One turn moves every row onto another: examples first, then more rows asked:
Roru: [ 23  -2   6  26  17  -4   9  64  27  19  17 -12  32  22  34  -7  44  -3
 -27  35   1 -26  19 -16  22 -14  17  -3  -8  -5  41 -27 -25  -3 -43  12
  16   1  25  18   0  33  16   0 -18  21  12]
Makeg: [ 42 -14  17  29  15   1  -1  50  41  25 -17 -16   4  29  14   5  -3 -27
  11  18  -3 -10  15 -10  27 -14   9  -3 -17 -28  19 -15   0 -13 -29  18
   5  -3   4 -11  -3  39 -16   4 -18   7  -1]
Fos: [ -1  17 -24   4  20   1  31  -5   5  -5  18 -11  35  -6  34 -53  33  34
 -18  -6  11 -12  18 -47 -21 -18 -20   3 -16  29  13 -10 -12   8   9  42
 -11 -26  13  14 -10   4   2  34 -48 -40  17]
mene: [-25  33 -35  43   3  -3 -28 -53   2   6  22 -37  11 -15  11   9 -13  41
 -13 -36  -6   4  -7  20   7  16  -6   1   4  -9  18  18  -4  -1  -3  -5
 -45  -1   8 -11 -24 -14 -10  -4  -6  40  19]
nuku: [ 19  -1  26  16   5   6  29  64  25  37  10  -2  20   2  46  -4  19   2
 -34  12  -9 -22  36 -21  29  -1   7   5   9  11  52 -21 -20 -14 -52   9
  -9   9  15  11  11  18   7  12   0  21  16]
Pimo: [-13  19 -36   1  35   0  30 -34  12  -9  27 -16  46 -14  21 -42  32  25
 -25 -14  -2 -23  16 -20 -17  -6 -14   0  -3  40  14   1 -23  17 -10  44
 -11 -10  -3  15   6  16  -4  22 -42 -47  13]
bofa: [ 29  29 -44  23  50 -10  28  23 -10  -4 -37  15  16   8  45  -7  -2  39
 -30  24  10  -7  14 -37   1  14   2 -35 -11   0   6  30  -3 -27  21  40
 -27  21  39  23 -13  -7  -9  15  25  27   6]
ven: [ -8  19 -28  32  18 -24 -47 -29  25  23  44 -39  32  -5   0  -4  22  53
 -12  -5   1 -29 -33  10  25  -4   2  -5 -27 -16  -5  16  28   6  12  13
 -37 -18   4 -16 -12  -1  11  -6 -21  22   5]
Tet: [ 19  -5  12  44   9   5  25  33  26   2 -11  -3  11  30  37  -4  10 -28
 -21  35   1  -7  25  12  38 -14  24 -27 -27  17  16  -4 -24  -5 -25  12
  29  39  11  11 -14  11 -16  11 -23   8  10]
Revu: [ 26  13  -3  -1  49 -29  53  22  25  33  13  14  33 -16  31   6  25  24
 -28  18 -11 -28  21  -6  23  52  40 -37 -17  13  -9  22   2 -15 -17  35
 -30  25   9 -10  11  21 -24  28  31  20 -19]
sego: [ 21  11  25  39  12  15  49  36  21  21 -13  -4  19  21  51  -4  -2 -15
 -14  14 -13  11  37  -2  25  -2  26 -12  -9  25  31  -2 -24 -13 -43  -1
  18  43   9   3   6   2 -18   1  -2 -10  17]
bezaf: [ 11   3  25  19   7   0  28  67  34  35  15   4  16   0  40 -13  23  -1
 -28  17 -11 -20  37 -15  21  -1   7   2   7  12  52 -26 -22  -9 -44  12
   3   7  22   9   1  25   3  20  -6  22  17]
bitu: [-11  22 -33  29   5  -9 -47 -32  10  11  40 -53  28 -11  -5 -17  19  59
 -13  -4   5 -18 -24   6  21  -8  -2  -3 -20 -14  -4  15  31   5   2   2
 -41  -4  11  -8 -13  -8  16  -5 -16  22   6]
kamel: [ 26 -17  23  23  19   6  28  54  39  41 -13 -32  14   9  35  -3 -28 -13
   7  11 -12   3  23  -8  31   6  18   5 -12  -6  34 -20  -1 -16 -31  13
 -10   8   9 -12  22  29 -24   7   2  11   0]
Zeg: [  7  41 -27  26  11  -7 -28 -39   4 -21  18 -13  37  13  23  -6  35  34
 -46   1  16 -36  -1   5  14 -24 -13  -9  -3   6   0  42  12   8  10  20
 -45  -2  -1  11 -14 -20  42 -18 -23  16  16]
tuza: [ 35  13  -2   1  53 -11  61  20  11  30  -4  39  21  10  26   2  14  21
 -21  -6 -18 -17  27 -13  18  40  17 -37 -10  -2  -8  42   8 -27 -26  46
 -31   4   9  -8  18  15  11  25  14  -8 -17]
desaz: [-29  29 -16  26  -5  11 -12 -33   5  30  31 -28   1 -21  15   6 -19  45
 -26 -49 -23 -11  22  20   7  22   3   2  11   1  38  10 -10  -3 -27  10
 -46  11  27  -1  -3 -13  -6  16  15  28  19]
Nalu: [ 28 -15  20  18  22   0  30  57  43  35 -15 -26  14  17  35  -8 -23 -17
   9  13  -4  10  27  -4  20   2  17   7  -9  -9  38 -19  -4 -11 -22  14
  -1  -1  12  -9  12  37 -21   9  -4  17   1]
mebe: [ 55  19   0  37  50 -19  51 -15  33  -3  -1  15  31  15  35  -8  32   2
  -7  -5  25   3  16  -2  40   9  24 -15  -8  -6  -9  39   3 -31  12  27
  13  -3 -41 -12  -9  22  13   1 -12 -19 -10]
ker: [  1  36 -37  61  29  -9 -22 -53  13 -10  13 -46  23   5  10  -2  11  48
 -14 -33  27  10 -16   5  24  -3   2  -3 -10 -18   6  26   5 -14  16   0
  -8   0 -13 -13 -40 -13   1 -19 -11  11   6]
fefe: [-11  43 -35  31   4   5 -27 -42  -5  -1  25 -36  10 -12  -3  -4   0  49
  -8 -27 -19  -5  -6  -2  -7  -4  -7  12  14  -7  26  26   7  -4  -9   2
 -52   5  12   8  -2 -13  23 -21  -1  22  28]
zitiz: [ 31  21  -9   6  60 -18  62  34  16  10   2  15  59 -15  35   1  14  21
 -16 -10   5 -18  18 -19   7  32  49 -27  -2 -11  -2  12  -2 -30 -12  46
 -13  13  19 -27  17  15   4  15  26  -2 -23]
resev: [  7   0 -11  -5  24 -19  21 -14  25  36   7 -26   4   2  24 -27  33  34
  -2  -2   5  -5   5 -37  -9   8 -29   7 -33  14   4   2  -3  19  10  11
 -30 -51 -12  11 -26  31 -52  28 -32 -19   1]
vato: [ 17  30 -35   9  33 -12  -1  34  -8  34  -8  15  35  -1  31 -10  15  54
 -21  29 -18 -21   8 -38 -15  26   6 -35 -25 -12 -11  10  12  -7  -9  23
 -37   8  66  -2 -10  -6 -18  19  17  16   3]
sabu: [-23  24 -22  21  22   4  12 -26   0  10  14 -56  21  -8  38  17 -18  40
  -6 -46   6  24   3  24   5  12  25  13  19  -9  41  15 -15  -3  -8 -13
 -41   1  19  14   4   0  -6  -5  33  34   7]
godu: [  2  37 -30  28  10   3 -25 -46  -4 -28   7 -31  29   9  22  -9  27  41
 -44  -7  24 -22   5   7  18 -20 -17  -2   1  -1   2  39   9   5   4   4
 -49  -1   1  16 -27 -20  32 -19 -14  25  11]
mebit: [  8  38 -31  59  39 -20 -15 -52  20 -16   8 -32  33  11  22  10  16  32
 -10 -22  32   4 -22  11  23 -12  11  -8 -12 -13  -2  32   5  -9  29   7
  -9   0 -20 -14 -32 -10   3 -23 -13   6   8]
nonor: [ -8   1 -14 -16  33 -17  17 -26  25  29  20 -21  28 -12  16 -13  39  28
  -8 -26   3 -15  -1 -18  -8  11 -25   6  -4  13   4   3 -13  24 -11  11
 -33 -52 -22   5 -10  39 -40  22 -30 -30  -8]
Nepum: [ 21  13  27  29   7  12  46  41  27  16 -17   0  11  24  39 -12   3 -21
  -9  23 -16   9  41   1  14  -9  24 -13 -10  25  28   3 -19  -6 -36   1
  21  39  16   6  -3   9 -17   2  -5  -8  16]
Luner: [ -4   8 -18  -8  28 -12  38 -37  24 -19  -1 -33  23 -33  15 -17  18   6
   0 -14  23  -7  -7 -11   0 -18   4   2   1  35  -3  13 -11  12  23  26
 -15   5 -37  15  -1  26 -49  23 -15 -35  -7]
sulid: [-21  37 -38  27   7   3  -6 -42 -14 -17  15 -46  26 -11  24   7   0  42
 -16 -30  11  15 -15  15   1  -9  10   4  16   0  25  30  -7   1   7 -13
 -40   4   9  12 -10 -18  13 -25   5  38  15]
tedar: [ 43  15  -1  -3  16 -13  24  -3  33   2  21   8  45   1  34 -28  45   8
 -49  38  -3 -62  41   4  35  11  12 -20 -18  26 -11  34   7   3  -9  42
 -32   3  -9  -1   6  11  24   7 -22  13  -7]
Nemig: [  4  20 -10   5  18 -12  38 -18  22 -21  -9 -35  25 -29  34 -29  26  15
  -1   7  31  -6   6 -33 -11 -20   7   4 -19  35  -4  -4 -12  12  36  17
  -9   5 -15  11 -27   9 -57  26 -16 -27   4]
naded: [ 17  22 -27  26  40 -21  18  34  -5  31 -20  18  10 -12  29  11   5  50
 -10  -6  11   4 -15 -39   5  21  16 -39 -15 -26  -3  11   4 -33  17  19
  -7   1  37  -9 -32   0 -36  26  29  19  -7]
duf: [ 18  -3   4  15  41 -26  23  17  45  32  44 -13  57 -19  18 -22  36  27
   5   9  -1 -32  -8   8  39  19  44 -10 -33 -16 -18  -3  18  -8  -1  20
  -2 -22   3 -38   3  27   4  13 -17  -5 -25]
Rifa: [  1  49 -14  15   0  19  -2 -33  -6   1   7 -34   7  -6  15   5 -12  35
  -7 -36 -16   8  24   3 -15  -4  13  11  28   1  35  32   2  -8 -22   3
 -46  29  16  20  16  -9  16 -11  30   3  25]

mebe moves to tedar
Tet moves to Roru
kamel moves to sego
Now these:
vato moves to naded
zitiz moves to tuza
nonor moves to Luner
Nemig moves to Fos
sulid moves to fefe
ven moves to mebit
bezaf moves to Nalu
desaz moves to sabu
godu moves to bitu

One turn moves every row onto another: examples first, then more rows asked:
laguk: [-16   7   5 -17   9  -9 -34  52 -11 -24  17  18  14 -17   2 -21  16 -16
   0  20 -16  55 -18   9 -14  26   6 -19  21 -23  46 -13  -8 -22 -17  20
 -14 -16  -7  26 -14  10 -30  -5]
deg: [-14 -30  16 -16  -4 -24 -10   6 -14  19  -6   4  -3 -12 -38 -31 -36   3
 -24   3  -2  12  31  29  17   7 -10   4  -6 -14 -10  31 -12 -23  38  37
   3  -8  30   9 -25  -1 -22  13]
galer: [  9   8  -5 -27  -5 -13 -13   2   5 -35  54   0 -10 -15   9  10  18  41
 -25  -5  20  63 -18 -28  12  21   7 -20  -9  -2  18 -34   5   9 -44  27
  17 -22 -10  29 -15 -58 -26  -8]
misol: [  6 -19   2  -4 -34 -12   2   5  -4 -13  20   5   7  -5  -2   0 -11  33
  -3  13  29  82  -3 -53  11  13   5  -2  -2  -6  -4 -34 -19  -3 -57  30
  20  -2   0   9 -19 -30 -25  -2]
kar: [ 21   2 -21  44  37 -17 -15  29  -3 -15  -1 -70   8  12  18   1 -42   3
  -9 -23 -13   4  -5 -42   9 -22  13  12  25   3 -20  -1  -4  17 -27  32
   3 -17  12  -6 -10 -13 -34 -22]
romef: [ -3  36   6 -25  35 -14  15   3  -3 -15  46 -38 -11  30   2   4 -25  19
 -62 -27  13 -43  13  11   7 -24  30  12   3  26 -11 -11 -10 -10   3  33
  -9  -3 -10  14 -18 -23  -8  24]
sesar: [ -9  -6  -2 -20 -12  -5   2  84  -2 -16  25  47  -6 -16   4 -12  -5  44
  -5  53 -26   1  -5   5  15  12  -2  -1  -5   2  -9 -21  -7   2 -46  25
  11  -8   2  19  -6 -22 -21   7]
genid: [ 16   7  18   8 -25   5 -12  13 -21 -17  48 -10   8   8  -6 -11  11  60
   7   0  22  72 -16  -9  15  13  -7 -25 -13 -14  22 -12 -12   0 -37  16
  34  20  -5  20 -21 -42 -13  -4]
luti: [-16   5  27  -8   0   6   6  26 -27 -17  21 -40  22  18  19  -6   0  32
 -16 -13  21 -20   0  33   8 -29  39  18   8  24 -16  21 -40 -13  19 -18
  16  -1   0  -8 -44  11  -6  22]
mor: [ -1  -2  19 -46   1 -11   3 -18  35 -12 -19   3 -10 -16  -4 -12 -18   0
 -49  17 -10  -7  17  17 -18  37  14   3 -10   3 -22  15 -28  -1  35  43
  11 -18  17  23 -11  -6 -17   6]
lisov: [-11 -10  -2 -16  11  -7  11 -13   6 -12  13  32   8 -24  -2  -4  -7  22
 -20  -8 -18 -20   5  59  17  15   2 -17   3 -21 -10  30 -15  -1  48  23
  15   5   2  14  -7 -26  -9  12]
mupu: [ -9  47  34  12   2 -14 -24  45   8  -1 -14  25   7   5  -3  12 -30  18
   4  -4   0  21 -15  12  -8  44 -25 -21 -13 -15  -1 -41 -15  -5 -32  53
   4  -7  -1  22   7 -22 -15  -3]
kopo: [-22   0   0  21  22 -26   6  -6   0   7  19 -24  25   7  10   2 -32 -11
 -43 -24  16   7  -7  -7  -4 -28  40  20  37  28 -31  -8 -17  -8  11  26
  -8  -9  25 -24 -18  20 -13   2]
Mutaz: [  3   4   2  30  22  -8  -6  49 -29 -38   1 -83  29  -9  40  12  -2  27
  11  -1  -5  -5  -7 -17  -4 -19  19  23  17 -18  -1  22 -16   3   1 -11
  19  -7   7 -11 -20 -37 -15  -8]
Fegib: [ 16  13   4   3  46   0  10  46   0 -22  19 -83 -16  12  21   4  -9  30
  -8  -4 -13 -32   0 -47   5   0  22   6   7   3  -6   7  -9   7 -14  24
   1 -12 -25  17  -6 -49 -27  11]

misol moves to genid
deg moves to lisov
Now these:
luti moves to romef
mupu moves to laguk
kar moves to Mutaz

